One hidden turn or mirror swaps the rows below in pairs. Which row is each named row swapped with?
The rows were stretched afterwards, more along some directions than others.
zir: [ 22.5   1.0   0.6  -5.4   6.9  -5.0  18.4 -17.8   1.9   8.5  10.2 -11.6
  23.1 -16.0  19.4  -4.4   0.8  11.1]
daku: [ 16.5  18.5 -14.8  20.3  14.6 -18.3  30.6  21.3  12.7  16.5  17.2   7.1
  26.6  25.5 -22.3 -14.7  10.5  -4.2]
sak: [ -3.2   3.0   2.6 -21.4  -2.7   2.5  -5.6 -32.0  20.0  -3.6  12.2  -4.8
   7.6 -15.6  -6.5  -5.0 -18.9   8.7]
dokep: [ 12.5  -8.4 -11.5   3.2   8.1  -7.8  22.4  -3.5   3.6   4.3   2.0 -17.0
   1.9 -28.6  13.4  -5.9  10.7  23.0]
lafad: [ 29.4   0.6   0.9  -3.8   2.9  -6.1  21.7 -15.5  -2.8   0.7   1.3  -8.3
   5.0 -33.2   9.3  -2.4  10.2  13.5]
zat: [ 25.3  16.2  27.8 -10.1   3.1 -12.2   5.5  -2.3   9.1 -10.5 -33.0 -29.0
   0.9 -20.8   9.0 -11.1  16.1   1.7]
mudur: [ 15.8   0.0  -4.2   4.3   7.4 -11.6  14.2 -15.2   5.9   0.7   7.7 -16.7
  29.5 -26.2   5.7  -6.6   3.5   9.6]
pum: [ 25.9  -7.7  12.7  -2.3   1.2  -1.4   6.4 -14.4 -19.6  -6.9  -4.4  -0.1
 -12.8 -29.3  15.0   4.1  -0.6   6.8]
Zikub: [ -1.0  12.2 -29.8   9.9  -3.8   2.6  48.0  -3.0   5.7  17.0 -12.9   6.4
   7.0  13.3   2.1  -3.6  -4.7   6.1]
piva: [ -3.1  13.5  -2.2  -6.2  -4.6  -1.1  15.5  -5.2   7.2   4.8   9.8 -13.7
   4.6   8.6  -4.4 -20.8 -11.5  17.0]
borup: [ -6.4  29.3   5.8 -27.5 -12.6  -1.8 -16.7  -9.6  16.3  -1.5  -5.5 -22.6
   4.0 -18.0   4.2 -14.0  -0.6   0.9]
kof: [ -1.7  12.3  11.4   2.6   7.4 -20.4  15.4  29.0  10.0  -3.4  -8.3 -11.5
  12.7  11.5  -8.8 -21.7  -1.7   9.4]
das: [ -0.4   4.6   6.9   9.7  -7.8 -24.0  24.0  19.7  21.1  -1.3   2.2  -5.5
  17.9   8.9   8.7 -19.8  -0.1   8.2]
dem: [  3.3   4.2 -11.2   0.0 -21.7 -11.4  22.6 -11.3   2.0 -15.0   0.3 -12.8
 -14.8   1.5  17.0   0.2  -3.4 -10.6]
dipa: [ 29.3   5.9  18.9  -4.1  -7.1  -4.3   6.3  -0.8  -1.3 -10.9 -29.7 -33.1
  -4.7 -21.5  14.0  -9.3  18.1   4.1]
lezuf: [ 13.4   9.3 -12.6  14.7   7.8 -12.1  14.3  29.8  -0.2  16.0  23.1  14.8
   5.1  19.1  -9.6  15.9  -6.9  -1.0]
mulab: [ -0.5  13.7   3.3 -15.1  -2.3  -1.1   1.3  -6.0   6.2  -0.6  12.0 -14.1
  -3.2   5.0  -2.9 -20.3 -15.0  14.8]
bof: [ 15.5  26.9 -32.2   8.6   7.1   0.1  31.7 -10.3   7.9  18.7  -1.9   6.6
   4.7  -2.1  -3.7  -3.3  -3.5  21.5]
tavap: [ 16.0  12.9 -30.8   9.3  20.9  -8.2  15.5  19.0  12.3  16.3  19.6  11.0
  15.6  35.8 -27.5  11.3  -1.4   1.3]
ragik: [ -1.1   8.1   1.8 -20.4  -4.8   4.5  -9.9 -30.7  22.2   2.9   3.3  -3.3
  -4.7 -18.5  -2.4   0.5 -12.2  14.8]
Mabos: [  8.5  11.3   3.5   4.3  -3.9 -24.1  26.7  33.7  22.4  13.0  -8.8  -3.8
  20.5  15.0   3.0 -13.8   0.4   8.7]
lekan: [ 17.9  13.3 -16.1   9.5  19.1 -16.6  21.0  33.2  14.6  21.3  20.5  10.1
  19.1  23.1 -20.8  -1.5   2.6  -1.9]
Fotak: [-10.6 -14.5 -25.9   4.5 -10.8  10.2  29.7   5.5   5.4   8.2 -14.7  13.0
  -3.2  27.4  -1.6  -2.5   2.9   2.7]
dob: [ 16.6  -4.1  -4.6  10.1   6.0  -9.8   8.3  -1.9   2.4  -3.1  14.5  -4.5
  12.7 -31.1   8.0   7.9   4.3   3.7]
bipo: [ 17.3   7.4 -23.7  13.9  30.8  -7.4  18.8  13.8  28.0  32.9  13.6   9.2
  37.7  24.8 -26.0  -5.6  -1.6   2.7]
fezuv: [ 24.1   9.4  14.9  -0.8 -16.1 -10.0  11.1  -3.3   5.7 -11.7 -26.3 -28.8
  -6.9 -27.9  14.7  -2.9  15.5   3.8]
fikiz: [  1.9  17.5   7.6 -18.4  -9.6 -12.8  -5.6  -4.1  10.5  -9.4  16.2 -29.2
  -4.0   3.3  -0.8 -14.9  -7.5   5.6]
gef: [ 24.2   3.6   6.7   0.2  -3.7  -8.6  22.3 -21.7  -2.8  -3.2  -1.1 -11.3
  13.6 -29.3   7.7 -22.7  16.1  11.2]
ralom: [ 11.0  -6.4  -2.8 -18.1   1.6  -4.7   1.7 -15.6  -5.5  -7.2   3.9  -5.3
   6.1 -13.7   4.0  -8.9  -1.3  16.3]
nuleb: [-10.3  -8.2 -24.6  -4.5 -11.4   4.6  32.8  -2.3   0.6   4.5   2.0  -2.1
   2.7  25.3  -5.0   6.8  -7.2  -8.3]
dazi: [ -8.7  13.0   3.6 -15.9   0.9   7.3 -13.3 -31.0  18.2 -15.7  -3.3 -10.3
  -1.0 -19.4  -5.6  -1.5   3.2  11.6]
Nubud: [ 14.3  -7.6  11.2 -10.9  -6.9 -11.6   3.4 -15.0  -6.0   5.8   9.3  -1.2
  10.3 -21.0  19.8  -1.6  -0.9   3.7]
zomek: [ 18.7   4.7 -19.5  16.1  24.1  -6.7  18.6  26.9   9.5  27.0   9.5  -2.8
  31.6  28.2 -22.1  -5.5   3.5  -2.7]
sopi: [ 27.9   7.6  24.5  -0.3   1.5  -2.5   7.4  -7.7   5.1 -12.0 -29.6 -28.2
  -7.8 -12.9   8.3 -13.7  20.3  -2.1]
Lir: [ 28.9   9.5 -13.8  12.8  25.9 -12.0  13.5  24.0  22.4  30.2  16.5  12.0
  26.9  37.7 -10.2  -0.7  -2.9 -14.3]
dad: [-18.9 -11.8 -23.5  -5.8 -15.4   0.5  31.2   3.9  -2.6   5.4  -7.5   3.3
  -7.0  26.5   4.9   4.7  -5.2  -5.4]
bos: [  1.7   3.6  -0.4  -3.2 -22.3 -12.5  13.9 -15.5   4.5 -17.8  -7.1 -17.4
 -11.1  -5.1  17.1  -8.8   0.4 -14.6]
sekam: [  8.9  -3.5 -11.1  -6.2   1.2  -5.0  17.7 -11.7   3.0   6.7   1.5 -18.9
  26.4 -15.6   7.8  -5.4  10.6   7.0]
loz: [  3.1  14.9   4.8  12.0  10.4 -25.7  17.7  29.5  19.1  -1.5   1.5  -6.2
  22.7  14.7  -7.6 -15.2  -3.5   6.7]
kupa: [ 18.2   5.0 -21.6  12.5  16.4 -13.7   9.3  32.5  23.3  22.4  11.4  -5.8
   4.0   9.5  -9.5   2.3  11.1   1.5]
Tizif: [ 25.6   1.2 -15.6  20.6  22.4  -8.2  29.5  13.0   4.8  34.3  14.4  24.2
  16.6  31.4 -13.4   9.6  -4.4  -3.3]
tonak: [  6.9  -8.8  -7.8   2.1 -14.9 -14.7  33.1 -10.0   1.5  -8.7  -0.7  -7.7
  -9.9   9.0  14.0 -13.5  -9.6   0.1]
Tosed: [ -7.1  27.7 -11.7 -21.5 -10.6  -9.2  -7.1  13.3  -0.3   0.1  -3.5 -17.6
  -0.2   2.1   3.8 -14.6   5.1  -1.5]
gokug: [ 24.9  -1.5 -17.1  20.5  27.1   4.3  19.7  23.5  -1.8  22.4  11.0   4.8
  13.1  10.0 -17.8   6.5   5.2   5.1]

loz swaps with dipa
pum swaps with lezuf
daku swaps with gef
bipo swaps with sekam
bos swaps with piva
ralom swaps with tavap
Fotak swaps with dazi
mulab swaps with dem

